One turn sends every row of this set to another row. A few are shown first. Where does it send the rows asked after them?
J66: [ -6 -35 -23   0  -6  17  14 -11  16   3  -7  -7  31 -26 -11  -3  26  -3
  13  17  -3   3  -5 -15  11  13  -7  14  -9   6   4 -11 -10  30   0   5
   3 -11 -37 -23 -10  -3   6 -18  14]
J588: [ -8  16  12 -20  17 -18  -9  -5  23  -9 -18  26  24  10 -20  10 -17 -11
  -2  -6 -28  18 -13   5  -5 -10  -8   9  -5   5 -28 -26 -12 -11  12   4
   4  25   7  29  15  19   3  -6 -11]
J384: [ 17 -22  17  25 -31  -5   9 -22  18 -11  -4  20 -16  11   4  11  -6   8
 -37  -9  -8 -15  10 -19  21  14 -19 -25  28   5   0  20  12  -9   1   3
  14   1   5 -20 -16  -7  12  23 -23]
J854: [  3 -29  22  24   0 -32  14  -4   1 -16   4  16  -5 -19  14 -17   2  -9
 -18 -22 -29  -3  30 -18  32  -5 -21   9   7   2   6  16 -21  -9 -26   5
 -18 -20  16  -9   9  -5  -2  -4  15]
J38: [ 34 -15 -16   6  15 -12  13   2  16   6  11  17   5 -14 -14  11 -20 -21
  -9  -3  -9  17  -3  11  -4 -26  -9 -29   4  -6 -21  -4 -10   3 -20  24
 -11  25  -4 -20   9   5   2  15 -47]
J137: [ 11   0 -15   5  32  26  -2   7  -2 -22  -6   9   4  -4  29  -4  -3   8
  -2 -13 -10  22  32  28 -18   8 -17 -25   5  -3  21   0  -8   6   7  15
  26  -6   0  19 -13 -16   4 -17  13]
J169: [ -2  13   4  15  -2  -6  -4  -5  -2   3  28 -39   4 -18 -10  -9  -2   6
  11  -8 -38 -22  -6 -35  -4  15  -7  -6  13  -1 -32  19 -13  -5 -11  19
  -5   5  -3 -18  -1   7   1  15 -24]
J3: [ 20  17 -17  21  -1 -29   4 -16 -13  12   3   0 -12  -9  23  -8  20 -47
 -22  21 -19 -40  -8  16  14  -1  19   2 -11   7 -11  -5   2  -2  -3  -8
  18  -8   6 -11  -4  -4  15   9 -16]
J162: [ 11   6  52  27  -7 -13  -4  -7   4  -6 -17   1 -48   8   3   1  -1  -4
   4   0 -26   4  12   8  11   4   6  24  21  11   7   5  22  -5 -28  -3
   4  -6 -15   0   4  16   1   3  -2]
J657: [-24  -5   4 -40   0  -5  -3  -4   2  -1  18  15  -3   3   1  -2  29  -6
  12  -7   6   6  -1  -7 -31   1  -3   0 -46  -1   5  -4  19 -13 -22  -1
  -5 -15 -22  10  -2   2  -4  -4  28]
J944: [  9  -5 -10  10  -5   7  26 -29  25 -10  -7  28 -31 -28  -5  11  20 -18
   4   3  10  14 -16  -3 -23  -6 -16 -10 -26   2 -23 -25   3  12   0  16
 -18 -12 -17 -15   7   0 -10 -18  13]
J776: [ -4  -5  54 -13   8 -20  10 -19 -13  -2 -16   1  -8 -15  14  12  -3  10
   5 -10 -12 -15  19 -13  -1  14   9  38 -27  -7  -5  -5 -22  -8 -16   8
  15  -9  10 -12  18   2  -8 -12  -1]
J739: [-12 -11   9 -26   4  -5   1 -12   2 -10   5  -8  53 -12  -4  -1  11  -8
 -24   1 -12  -4   4   3  -1  -4 -12 -39  -7 -11 -11  14  28  -5  16  -1
  13  -6 -25 -10   5  44  -1  -5   5]
J671: [-28 -27 -15  22 -12   3  13   6 -10  -8 -10   8  18 -16  -8   5 -13 -33
   4  -4 -34  22   8 -33   7 -15   4   2 -11  21 -34  -3  11  17   6  25
  -9 -12   8  16  -1  -2 -16   9 -18]
J209: [ -5  29  -8  31  -1   1   4  -8  10  -5  24   8 -10 -15  -5   3  33   2
  -8  10  24 -17  20   2  12   5  -5  18   1  -8  -8  13 -44   6 -14   7
  -3   3 -16   3   6  -7  -1  39  -1]
J919: [ -6  -1 -13 -15   3  24 -19   2  -8 -19   0 -13  -5  -8   2 -13  17   2
   9 -34  -4  15  22  -5  -1 -10 -20  -6  20 -14 -34 -10   6 -16 -33 -22
  -4 -42  22  -1  -6  -1 -16  -3   5]
J93: [  7   2 -27  -3 -12  -3  36 -10  10  -8 -14 -20 -15 -17  10 -14  22 -20
 -28  -1  18  11  23  -1   5 -13  -3 -28  13   2 -21  19  24  29  11   1
  11   0 -24  -2 -12  19  13   7  11]
J600: [ 18  22  -7 -17   2 -16   3  -7   0 -14   9  -8   4  11   2  -6 -24   1
  -1  -8 -29 -18   3 -24  22 -10  -7   1  -6   0  -4  28  28  -7 -11 -34
  15 -23  -6  18   2 -23   5 -38  -4]
J792: [ 23 -27 -26   5  25 -19 -10  19 -17   7 -20  20   7  -5 -15 -14 -32  -5
  18   2   2  -8   2  11  10 -33   1   7 -16   5 -26   0   3 -10  18  19
  -9 -27  -3   2   4   4 -13  -3 -21]
J335: [-30   5  -8   0 -21   6  12 -19  14 -33  12  -1  14 -12   0  13 -21  22
  20 -14 -19  -8  -4  -1  -8  18 -11  10   6  15  15  22  -1  11 -36  -3
   4  20 -14  22  -2   1 -21  -6  -2]
J564: [ -2   1  -5   8 -19 -10  20  13  -6  15  -2  11  17   4 -36   2 -35  -8
  -2 -12  21  -2 -13  29  -3  22  25 -14 -20  -8   2 -30   2  -8   8  -7
  16  -1 -16 -10   3  13   5  11 -13]
J534: [ -3  15 -22  -5   1 -13  -6   8   0   3 -17   7 -13   9  27  -2  10  13
  20  15  40   0  25  15 -10   8  -6 -40  17 -19 -19   3 -14 -23  14   4
  14 -29  -4   5   1 -13 -10  -3 -13]
J443: [  6 -39   2  -4  -3 -33   4 -26   4 -10  -5  11  19   4  19 -14   8  23
 -13  -5   3 -34  32 -26  11   8  -2  -9  -8  17   7  -5 -24  11 -20  -5
  19  22   7  -8 -10 -17  10   7 -10]
J551: [  4   9  38   4 -23 -24 -17 -31  12  -5 -15   0 -19  16  -6  -2 -17  41
 -16  18  10  -3   6   3  10   4  12   2 -10   1 -11   7 -10  -6   6 -24
  17   0 -26 -19  -2 -16  -6  14 -18]
J797: [  3   9   5  35   1   7  -4  -6   2   2  -5   3  10 -18  -4  -7  22 -10
 -13   8  -9   8  -7   4   8  -3  -4 -17 -31 -10  42 -12  49   6  24  -4
   8 -17 -23   8  -9  13  -4 -16  -4]
J324: [ 10   2  -4 -27   9  13 -27  13  15  38  -2 -19  -3   3  25  -2  26  -5
   0   6   9  -4 -12  -9   7   7 -19   5  18  -3 -14 -33   6  18 -10 -17
 -17 -16   3 -11 -14   5 -16   3 -19]
J709: [ 23 -11 -21  -7   4   9 -12  31   2  12  16   2  17 -21  17 -18 -16  25
  -9  -1  13  24  11  -7 -20   9 -21   2 -13   0 -25  -5 -33  -6 -12  -7
   5   3   9   8 -17 -10  21  24   2]
J800: [-18  13  13  20 -13  -1 -11  21  29 -22   0   4  30   3 -43   4  -4 -16
   6 -12   5  27  10   1   6   3   1 -33  17   3 -17 -35 -14  11 -13 -13
   2  -2   3   3   9 -11 -15  13 -12]
J757: [  4  28   2 -14   5  15 -20   7  -6  22  -3 -13 -29  19  13   0 -19 -25
  -3 -11 -13  32  21  -5  20  -6  -2 -19  20  -4   8  -8  -5  -4  21  -1
 -22   2   3  15  10  -5 -10 -18  -1]
J712: [ 26   6  -6  15 -18   4   9 -11 -16 -19  -4  43  -7  -6   6  28  -4 -11
  -9  -2   3 -18  -5   9   5  11   8   4  -5  -9  -3   3 -13 -20  10 -32
   9  12  10  32  29 -17   4 -23   1]

J739 moves to J137
J209 moves to J169
J919 moves to J588
Where do these go?
J443 moves to J854
J93 moves to J709

One turn sends every row of this set to another row. A few are shown first. Where does it send the rows asked after them?
J79: [-27   0  22 -18  -9  23  14   1 -19   8  -7 -10  31]
J47: [-28 -10  35   4 -18 -20  -5  22   9  -9  11 -21 -12]
J473: [  0  -7  15 -22   7  -2 -30   1  -5  -4  -6 -34  40]
J639: [ 10 -27 -17  -8   6  16   4   5   6 -11 -11  21   3]
J730: [  5 -38 -11  -1   5  17  -3   7  -1  -7 -14  23   6]
J951: [ -5  14  17  -3  -4 -19 -11  12 -15   2  -3 -51  20]
J471: [ 15  -9  10 -12 -12 -27 -19   8  20  -2   3 -22  43]
J126: [ -4  10   7 -22   5   1 -22 -11  -6 -10  -3 -34  34]
J539: [-45   4   8   0   4 -12  17  15  -4   5  11  -2   0]
J890: [  0 -32 -13   5  -6  15   3   9  16  -8  -4  27   5]
J11: [-24   5  21 -13   0  20   6  -7 -27  10   1 -11  29]
J184: [-48   3   8   0   3  -2  14  20 -10  -2   7 -13  -4]
J888: [ 22 -22  12  -7 -15 -19 -16  -1   3  -1  11 -31  38]
J601: [-47   3  17   8  10  -2  10  16 -10   6  11  -8   6]
J759: [-21  -4 -22  14  -3  23  10  19 -13 -15  -7  -2  -7]
J777: [-19   5 -24  12   4  12   4  22  -8 -11 -18   6 -11]
J991: [  3 -29 -10  26 -17  -8  12  33   4   0  -3   8  -8]
J261: [  0 -21  14   9   0  -3 -12  21  48  -1  -4 -10 -10]
J27: [  3  -9 -20  14  -7  -9  10  34  14  -2  -7  14  -9]
J253: [-19  -9 -14  13  -1  25   6   2  -8 -13 -16  10 -10]
J482: [  1 -13   6 -16  10  28  13   1   8  12 -28   4  31]
J810: [ -5  19   7   4 -16 -23  -8  15   0  -3   8 -48  21]
J426: [-20  -7  30  18 -16 -20 -10  22   8  -3  20 -26  -9]
J199: [ 23 -23  31  -8 -15  14  -5   7  30   6 -21 -14  15]
J606: [-16 -18  36   2 -12 -20  -9  22   6  -7  22 -22  -9]
J306: [  5 -10  13  -5  14  30  11   2  11  20 -20   0  32]
J515: [ 14 -10  18 -11 -10 -28 -14  20  10   7   9 -34  36]
J88: [ 25 -24  32  -1  -9  21 -13   8  21   4 -20 -21  22]
J53: [ -9   9   8  11 -18 -24 -17  17 -10   1   6 -46  24]
J502: [  3 -20  26  18   5 -11  -9  22  40   3  -2 -12 -10]
J10: [ 29 -24  29   0  -9  10 -12   3  26  10 -16  -9  26]
J724: [ 22 -14  12 -10  -8 -31 -22   3   9   3   2 -22  34]
J728: [  2  -1  14   9 -18 -24  -9   3 -15  -4   9 -48  19]
J182: [  2   2   3 -22   3   7 -24  -7 -15   1   3 -38  33]
J343: [ -1 -18 -24  -5   6  17  -5  18  10  -8 -14  23   9]
J707: [ -5 -13 -12  26 -17  -2  21  21   8  -2  -1  10 -16]
J428: [  4 -24  17  12  -7 -11  -4  30  43  -2  -9 -11  -7]
J22: [ -2  -9  10  -9  -3   1 -22 -12 -19  -9   1 -39  36]
J114: [ -3  -3   3  -3   7  29  12   1  12  16 -32   0  31]
J297: [  0 -21 -12  25 -14 -14  12  29  10 -11  -9  12  -5]
J437: [-21   1  27  -9  -6  11  15   2 -31  11  -5 -12  32]
J775: [-17 -10 -15  16   2  20   8  15 -22  -7  -9  -3 -16]

J253 moves to J473
J79 moves to J306
J810 moves to J775
Where do these go?
J759 moves to J182
J777 moves to J22
J482 moves to J10
J539 moves to J437

